Rotation paths and how fast each direction turns (degrees per step):
Each turn is a multiple of 5 degrees from 10 to 175, or 0.
Each row of a path follows its step; steps can be skipped.

step 0: [-23   7 -24 -18  18   3  16  -9  -2  -7   6  -3  52  26 -11   3  54 -17
  36 -27 -28 -28   8 -15 -25  10 -30  26  26  14 -53   0  17  -8 -31  15
  10  15  23]
step 1: [ -4   5  17  -9 -39   2  14 -27   8 -39 -14 -17  66  -9 -18  12   3   8
  39 -29 -35  16   1  17  12  26  -4  39 -35   5 -37  -6 -12   5  11 -29
   8 -18  10]
step 2: [ 15 -11 -13 -46 -50 -29   1 -23 -11  -3   3  36  16  13 -25  -4  49  27
  17 -14  -5  20 -12  28   4  -5  -3   2   8 -22  -8   6  36  10 -24 -35
   9 -51  -7]
step 3: [ 22 -16 -14   1 -58  -3  -3 -58 -36  -4  67  -5   4  -7   9 -16  23  18
 -32  -6 -16   5   7  13   5  21 -17 -15  -5  20  -7   4 -24  -9 -15  12
 -23 -38   4]
step 4: [-12 -43 -27  14  -7   6  11 -76 -11   9  -8 -41   5   7 -11  -9  24  26
  10  25  28 -13  38  11 -11   2 -31  12  12  17  41 -20   1 -16 -20 -16
   3 -19 -11]
step 5: [-14  -3 -43  18  20 -51 -12 -24   2 -12  26 -34  26 -23   3 -10  29 -27
  24   7  25  26  33 -11  -8  18 -12   7 -13  20 -15 -12   6  17 -47 -20
 -41  15 -30]
step 6: [ 10 -19   9  51  25  -6   6 -17  31 -23  26  10  57  12 -17  51   5  -1
  14   3 -20  -2  19   0 -17  -5 -14 -13  19  23 -11   5  19  20 -16 -61
 -15  -5  -2]
step 7: [ -8 -19 -33   2   5  -9  -5 -11 -33 -31 -13  40  36  -3  -1  32   5  49
  35 -40 -14  21   9   9  -1   7 -10 -19  15 -10 -11 -25  18  27   6  -4
 -52  15  31]
step 8: [ -1   8 -22 -18 -11  -1 -15 -40 -33 -57  30   7   1  43  24 -24   0  34
  20  -9 -14 -16   5 -11  -2  -2 -12   2  -4  17 -24  25  35  25  47 -37
   3  -4   6]
step 9: [  0 -33 -16   4 -51 -24 -22   4 -27  10   5 -27  17  31  -4   0  40  29
   4 -20   9 -27  13  34 -44  45 -21   5 -23   7   8  19  16 -13  37 -19
   0  22   3]
Directions:
[  6  -5   8  11   3   7  -9  12 -10  -4   2   3  -7   1   3 -10  -5   3
   6  -2  12   0  -1   7 -11  -6   2   1  -3   6   1   8   7   6   4  -9
   0  24  16] -> 25
[  5  -9  -3 -20  -6   1  -6  -6  -2   7   0  -3 -12  10  -3  -2   1  10
 -20  -6   3   3  10  -3   4   4  14  -4 -14   3   2   9   0  -5   6  -8
  -3  -4   9] -> 60
[  0   1   7  -3 -22   3  13  -2 -15   0   7   0  -3  -6   2  -2   2   0
  -5   4   8  -3  -1   4 -17 -10   4  -7  -7  -2  -2 -14   7  -2  10   3
   5  -2 -17] -> 55
[ -9  -8  -3   7  15   9   0  -3   5  -1   7   6  -3 -15   1   4   3  11
 -15  16  15   3   0  -1   9   1  -6  -9  -6   1  -5  -9   1   3  -7 -12
  -6   3  -8] -> 40
[ -7  12   5  -6   2  -3  -3  -7  -8  -9  10   1   2   9   5  -2  -2 -10
  -8  16  -7  -8 -10  -5  -8  -1   6  -5  -1  12 -15  10 -15   7 -10  -2
  -4   1   2] -> 140
[  2 -11   0  -7  10  -1  -1   3   5   4   7  -3  -8  -2 -11   4   0  -3
  11  -6  -5 -23  -3   0  -4  -4   4  14 -15  15   3  -9  -1  -6  -7   2
  -7   6 -11] -> 70
